z_712: [ -1   1 -12   0   2  -7  -9   1]
z_42: [  1   3 -10   4  -5 -22  12  -1]
z_952: [ -1  -1   1 -10  52 -17   5   1]
then: [  1 -10]  [ 52 -17   5]
where: [-22]  z_42, 5

z_537: [ 8 10 -7 17]
z_907: [  7   0 -12   5]
z_408: [  7   4   5 -15]
z_769: [ -4   3 -11   4]
z_893: [-15  -1   6  -4]
z_838: [ 14  -3 -46 -46]
z_114: [  9 -11  32   0]
which: [  7   4   5 -15]  z_408
where: [-12]  z_907, 2

z_202: [ 20   7  18  -1 -21  23 -21  -8 -18  -7  16  20  -5 -14 -17 -13   7  -8
  26  -6 -18 -38   9  10  -6   8  20  18 -21  17   4  -9  15  17   4  -3
   5 -22  -3 -14  10  -2 -20  22 -18 -21]
z_941: [-46  -9   6  -5  -1 -15 -16   2 -12  10   6 -24  -4   9 -22  -4  -6   3
 -13  -5  -2  -5  -1  -3  20  -7   1   5 -15  10  -2 -11  -8   8  -3   0
 -10  -3  14  33  19  -6 -29  -8 -23  -6]
z_831: [  6 -21 -10  10 -20 -23  -2   2  10  -3 -18   5   9 -19 -38  -8 -10  16
 -43  12  20 -11   3  -8  -4  -8  -1  -7  12 -13   2   0  26   6  -6   3
  26  11  -3   1   8   9  16 -14 -16   0]
z_268: [-46  -9   6  -5 -10 -15 -16   2 -12  10   6 -24  -4   9 -22  -4  -6   3
 -13  -5  -2  -5  -1  -3  20  -7   1   5 -17 -18   0  -8  10  -5   5  33
 -10  -3   0  14  19  -1 -24  14  -4  -9]
which: [  6 -21 -10  10 -20 -23  -2   2  10  -3 -18   5   9 -19 -38  -8 -10  16
 -43  12  20 -11   3  -8  -4  -8  -1  -7  12 -13   2   0  26   6  -6   3
  26  11  -3   1   8   9  16 -14 -16   0]  z_831
which: [  0 -10  -3  14  33  19]  z_941
which: [-46  -9   6  -5  -1 -15 -16   2 -12  10   6 -24  -4   9 -22  -4  -6   3
 -13  -5  -2  -5  -1  -3  20  -7   1   5 -15  10  -2 -11  -8   8  -3   0
 -10  -3  14  33  19  -6 -29  -8 -23  -6]  z_941
which: [-46  -9   6  -5 -10 -15 -16   2 -12  10   6 -24  -4   9 -22  -4  -6   3
 -13  -5  -2  -5  -1  -3  20  -7   1   5 -17 -18   0  -8  10  -5   5  33
 -10  -3   0  14  19  -1 -24  14  -4  -9]  z_268
then: [ -5   5  33 -10  -3   0]  [14 19 -1]

z_459: [ -1 -38 -26 -11   2]
z_292: [ 10 -22  -9  10 -11]
z_369: [ 11  15  -5  14 -28]
z_738: [-20  18 -23 -12   5]
z_147: [ 10 -22 -31  11   2]
which: [ 10 -11]  z_292
common z_147 z_369:   [11]
common z_292 z_459:   [-11]

z_41: [-22  17   5  40  19]
z_524: [-22  17   5  32   4]
z_474: [-22   9   5  40   4]
z_567: [ 23   9 -27  -1 -27]
z_475: [  2   5 -20  -8  12]
z_895: [-22  17   5  40 -38]
common z_567 z_474:   [9]
which: [-22   9   5  40   4]  z_474

z_381: [-22 -13  -1  -6]
z_836: [ 11  -5  12 -22]
z_996: [-37 -19   6  21]
z_677: [ 6 -2  5 -5]
z_65: [-32  -9   3  32]
z_756: [-40 -22   0  31]
z_293: [-40 -22   7  20]
z_948: [19 47 22 14]
which: [ 6 21]  z_996
where: [19]  z_948, 0
which: [-13  -1]  z_381
where: [0]  z_756, 2

